One turning vector, and how many ticks it has turned
The counts run from 0 to 259.
[  4   9  11  -1  -6 -10 -10  -4   1  -4   0   0   5   4   2  16  -2  -7
 -13  11 -16   3 -17   2  -8  19  -7  13   8   5 -10  -6  -2 -13  -5 -11
  23 -24  -8   4  -7   1  11   4  15  10 -11  -2   8   1   4  -7  -4  -2
   3 -23 -10  -5  14  -4   1  -4  -4   7]
154
[  5   3   4  -7   4  -5  -7  -2  -2  -5 -18  -9 -15   1  -3   5  18   4
  -9   2 -20  -7   1  -2 -12  20 -20  -5  -4   6  -9  -6   4 -10  -5   3
  18 -28 -11   1  -3  17   3  11   1   6  12  -4 -13   5 -18  -3  -6 -10
   0 -15   5  -7  15   6 -10  -5   1   7]
247
[ -9   1  13  -3 -10 -15  -6   3  -2 -10  -6  -7   7  -7   1  20   0 -11
 -11   7 -26  -5 -12  -8 -14  14  -1   6   6   5  -7  -3  10  -5 -12 -10
  27 -24  -5   7 -10  12   6  11  11   3  -7 -10  -1  -5   5  -3 -12   1
   3 -10   1   0   8  15   0  -7  -6   5]
121
[  5  -5   8 -23   6  -9 -14  -7  -7   3  -7 -11  -7  17  -7  15  -5   5
  -9  -4 -16   1   0 -11 -11  17 -17   2   4   9 -12  -2   5 -13  -7  -2
  10 -20  -4   2 -11   3  10   6   1  12   3   0 -11  -6 -11  -7  -7   3
   7  -9  -2  -8  12  14 -13  -9 -11   7]
203
[ 10  17   3   4  -4 -13  -7   1   2  -2 -10  -6  -7   5   1   1  12   5
  -3  17 -19  -5  -9   9  -5  21 -23  -4   4   0 -15  -7   3  -1  -8  -4
  16 -33  -5   0  -5  20   7   7   2  10   7 -10  -1   1  -3 -11   4 -14
  -1 -12   0  -6  11   5  -6  -1   0   3]
252
[  2  -6   8 -14  10  -9 -17  -7   4   3 -10  -8  -9  12  -3  19   1  -3
  -7  -4 -13   6  -1  -3 -22  23 -11   6   3   7  -3  -1   5 -15  -5   5
  22 -21   3  10  -1   4   7   7   8  11  -3  -2  -8  -4 -11  -9 -10   2
   5 -15  -6 -16   5   5 -12 -10  -6  12]
202
[ -2   3   9  -4  -1 -13  -1   4  -1  -4  -3  -3  -1   2   0  24   5  -5
 -15  15 -19   8 -11  -4 -13   9  -6   3  12  -2   1 -11   8  -4  -5  -3
  28 -31   3   8  -4   3   7   7  19   5  -9  -9  10 -10   4 -13  -2   2
   2 -15  -6   0  12   7  -3  -2  -5  -4]
238
[  9  13   6 -11 -12 -12  -7  -3   2 -12  -2  -5   4  11  -2  14  -6  -6
 -15   8 -16  -5 -16  -3  -8  21  -2  11   5   8 -20  -5   2  -9 -13  -5
  19 -15  -6   4  -6   4   9   5   7  10  -3  -2  -5   1  -2 -12 -10   0
   6 -16  -8   3  20   6  -7  -9  -8  10]
250
[  5   4  18   0   0  -9 -11   4 -11   0  -5  -3  -1   0  -5  18   4   2
  -9  10 -29   0  -8   0  -8   7 -16  -5   9   2  -6  -9   7  -8  -7 -10
  11 -32  -7  -2 -18   9   5   4   5   6   0 -10   7  -5   0  -5  -4  -8
  -2 -16   1  -5  12  16  -7   1  -6   4]
199
[  9  10   6  -5  -6 -22  -9  -6   2  -1  -7  -4  -1   9  -1  10  -3   1
  -8  20 -19   4  -9   2  -9  18 -12  10  13   4 -12  -5  12  -3  -7  -2
  21 -24   1   7   7   1   1   3  10  14  -5  -4   7 -11  -5 -18   3  -4
   4 -10  -6  -1  11   7  -8  -5  -9   5]
64
[ -1   1  15   1   3  -1  -3   6  -9  -3 -10  -2  -4  -7   3  19  10  -5
 -11   8 -25   1  -7   2 -11  12 -18   0   8  -2  -3 -10   3  -7  -2 -12
  23 -36  -4  -3  -5  14   8   8  18   4  -3  -8   3  -1  -2  -2  -4  -2
  -5 -20  -3  -6  10   7   1   7  -2   3]
51
[ 13   6  22  -5  -7 -10 -16  -6  -9   5  -6  -7   0   4  -2  15  -3   4
  -4   6 -25   1  -8   3  -2   9 -24   2  12   7 -11   1  -2  -9  -2  -9
  11 -29  -5  -5  -9   7  11   6  11  10   1  -4   6  -5  -6  -8  -2   5
   1 -19   0  -1  16   2  -3  -4  -8   6]
12
[  3  12   1  -7   7  -5 -11  -4   3   5  -6  -5 -11  13   7   8   1   0
  -5   2  -9  -1  -4   9 -12  26 -23   4   2   6 -18  -5  -8  -8   2   0
  18 -25  -6   2   1  17  15   4   1  14   7   2  -6   2  -6  -8  -4  -4
   3 -20 -10 -18  15  -1  -8  -3  -2  11]
150
[  6   6  13  -3   5 -10 -16  -3   3   7  -8 -12  -9  11  -3   6   8   6
   1   9 -17   1  -7   4 -13  23 -27  -8   5   6  -5  -8  -5 -10   4  -6
  12 -36  -8  -3  -9  16  13   4  -2  11   5  -3   6   1  -5  -8   1  -9
  -1 -11   3 -17   7   2  -4  -6   2   5]
156
[ -4   5   3 -17   7  -7  -7  -3  -6   2  -1 -14  -2  12   7  17  -4   1
  -7  -3 -13  -4  -4   2 -11  16 -19  -2   7  -1 -16 -11  -6   0  -4  -5
  11 -29  -7   4  -9  16  15   3  -2   6  10  -2 -12  -8  -1  -7  -3   2
   5 -14  -9  -9  17  21  -3  -2 -10   6]
87
[ 11  13  17  -3  -9  -5 -10  -5   3  -2  -7  -8   0   5  -7  13   1  -5
 -10   8 -18  -2  -6  -1  -1   9 -20  -2   5   2 -12  -4  -3  -4 -16 -10
  10 -24  -4  -3 -19  13  13  10   6  11   3  -9   2   2   0 -11  -5  -2
  -2 -20  -3   0  20  -1  -1  -7  -5   4]
76
[  4   1  10 -18  -1  -8  -6  -4  -7  -2  -7 -12  -4   9  -5  17  -2   3
 -12   0 -18  -4  -1  -8  -7   7 -20  -5   3   1 -11  -6   4   0 -13  -2
   7 -29  -3   0 -18   7   7  11   1   9  11  -5 -11  -8  -7  -7  -2   6
   3 -12   1   0  19  21  -7  -6  -8   2]
204
[ 16  10   9  -1   1  -8  -6   1 -10   4 -10  -5 -11   8  -1   8  10   8
  -7  12 -20   5  -3   3  -3  13 -26  -1  12   4 -10  -4   0  -6   1  -5
  13 -34  -5  -5  -7  14   7   6  12  13  10   0   3   2 -10  -9   3  -5
   1 -18  -3  -5  13   0  -8   2  -4   3]
71
[ 11   6  12  -4  -3  -7  -8  -4   3   1 -10   0  -7   7  -4  19   0  -4
 -11  12 -13  11  -4   0 -10  18 -18   9   9   2  -6   0   4 -13  -7  -1
  25 -24   4   7  -2   3   8   7  21  15  -5  -5   4  -1  -6 -17  -5   1
   1 -22 -10  -2  11  -5  -6   1  -4   5]
32
[ -6   1   3  -1  12  -9  -8   4   2  -3  -6  -2  -9   2   5  13  13  -1
  -6   7 -15   1  -8  -4 -21  26  -9  -1   0   4   0 -13   5 -14   7  -3
  26 -39  -8   6  -2  13   5   4   9   4  -1  -3   1   3   1  -1  -3  -8
   4 -12   1 -14   3   4  -5  -3   3   4]
195
[ -8  -7  10 -12   5 -13  -8   2  -1   0 -14 -13 -10  -1   1  12  12  -1
  -6   4 -21  -4   1  -4 -18  23 -16  -2   3   7   2  -5   9  -5   0   3
  24 -33   1   7   3  13   2  10   4   5   3  -5  -9  -8 -11  -1  -1   1
   6  -5   6  -7   1  19  -5  -9   0   4]
163
[ -2  11   5  -6  -6  -9  -8   0  -4 -11  -6  -4  -1   2   3  15   1  -4
 -13  11 -23  -7 -11   5  -4  17 -11  -1   3  -6 -13 -14  -2   1 -14 -12
  14 -29 -14   0 -12  14   5  10   3   2   6  -9  -1  -5   8  -3  -3  -7
  -7 -16  -5  -4  18  13   1   3  -7   6]
231
[  3   2  15  -8   3 -11 -19  -7   5   6  -8 -11  -4  11  -6   8   0   2
   0  -2 -16   1  -5  -3 -15  24 -17  -3  -1  12  -9  -2  -5 -18  -1  -2
  13 -24  -9   0 -10  11  11   3  -3  12   1  -2  -3   0  -6  -8 -12  -3
   5 -13   0 -18   9   3 -11 -13  -1  12]
118
[ -5   6   6   1  -4 -17  -7   7  -1  -5 -12  -3  -2  -5   6  14   5  -9
  -7  12 -25   1 -10   7 -18  24  -7  11   8   6  -7  -8   8  -8  -3  -2
  32 -24   1   8   9  17   5   7  10   6  -5  -5   0  -5  -4  -6  -4  -4
   2 -12  -6  -8   4   8  -1   0   1   8]
84
[ -7   5  -3  -8   3 -14   0   4   3 -12  -7 -15  -3   3   2   8  12  -6
  -7  -1 -16 -10  -9  -9 -22  23  -6  -2  -1  12  -9  -7   8  -7   2  -1
  25 -26 -10   7  -2  15   8   6   0   5   6  -5 -13   2  -6  -4  -8  -7
   7  -8   4  -2   8  14  -5 -12   4   6]
41
[ -7   0  -2  -8  11 -11  -3   2   0  -2  -3 -14  -7   8  12  17   6  -7
  -2  -2 -12   2  -9  -3 -22  24  -8   7   6   6  -4  -8  -1  -9   6   2
  30 -31  -1  10   2  16  13   4   9   6  -4   1  -8  -3  -2  -8  -7   2
   7 -14  -7 -13   4   8  -3  -7   2   7]
47
[  6   3   0 -17  15  -6  -7  -6  -1   5  -3 -11  -8  20   5  14   3   3
  -6   0  -8   6  -3  -2 -15  13 -20  -3   7   1 -11  -9  -3  -7  -2   2
  11 -29  -1   7  -8  12  16  -1   0  12   9   1  -8 -10  -7 -17  -3  -3
   4 -15 -13 -15   9  12 -11  -5  -6   4]
28
[  3   2  -3 -18   5 -12  -6  -6   2  -6  -4  -7 -11  18   7  12   4   6
  -9   1  -7  -4  -7  -5 -18  28 -11   8   1  13  -9  -9   8 -15   2   3
  25 -26  -7   8   4  -3   5   1   7  12   2   5  -9  -3 -11  -8   0   3
   9 -12  -4  -4  11   4  -7 -10  -2   6]
170
[  9   7  11 -17  -7  -8 -15 -10 -10  -3  -7  -3  -2  13  -3  16  -5   2
 -14   5 -24  -6  -8   0  -4  11 -14   3   5   2 -19  -5   8  -8 -13  -6
   8 -19  -9  -2  -8   1   4   4   4  10   5  -3  -7  -9  -8  -7  -3   5
   3 -15  -6   1  15  15 -11  -1 -13   8]
166
[ -4   6   5  -7  -8 -10   2   3   3 -13   3 -10   5   3   4  19   2  -9
 -11   6 -14  -4 -18  -8  -7  19  -9   6   7   2  -8 -11  -1  -2  -2 -12
  26 -33  -3   3  -9   6  13   9  14   6  -2  -6   1   0   7  -6  -3   3
   4 -15  -6   6  16   2   8  -7  -1  -1]
153
[ 10  12  10   1  -3 -12 -12   0  -7  -4 -13  -3  -5   1  -5   7  10   4
 -10  14 -27  -1  -8   6  -8  12 -15  -2   5   2 -14  -6  12  -6 -12  -3
  14 -19  -5   2  -3  17   1   3   3  10   6  -9  -1  -5  -7 -13  -5 -15
  -4 -16  -3  -7  11  14 -13   4  -7  11]
103
[  3   3   6  -3  -3 -13  -8  -4   2  -1  -6  -4  -4  10   5  17  -3  -1
  -7  13 -16   3  -9   2  -9  22 -18  11  12   2  -4  -7   1  -6   0  -6
  27 -34   0   5   5   1   5   7  19   8  -7  -1   8  -7  -5  -8   6   7
   4 -18  -7   0  10  -2   2   0  -3   2]
90
[  2  13  14  -8 -11 -15 -12   4  -9  -4  -4 -13   5   0  -3   7   2  -1
  -8  10 -27  -9 -12  -1  -7  12 -15  -4   9   4 -14  -6   6   0  -8 -10
   9 -27  -9  -3 -11  16   8   8  -3   6   5  -9  -4  -8  -1  -6  -2  -3
   2 -11   4   0  13  21  -4  -6  -7   5]
82
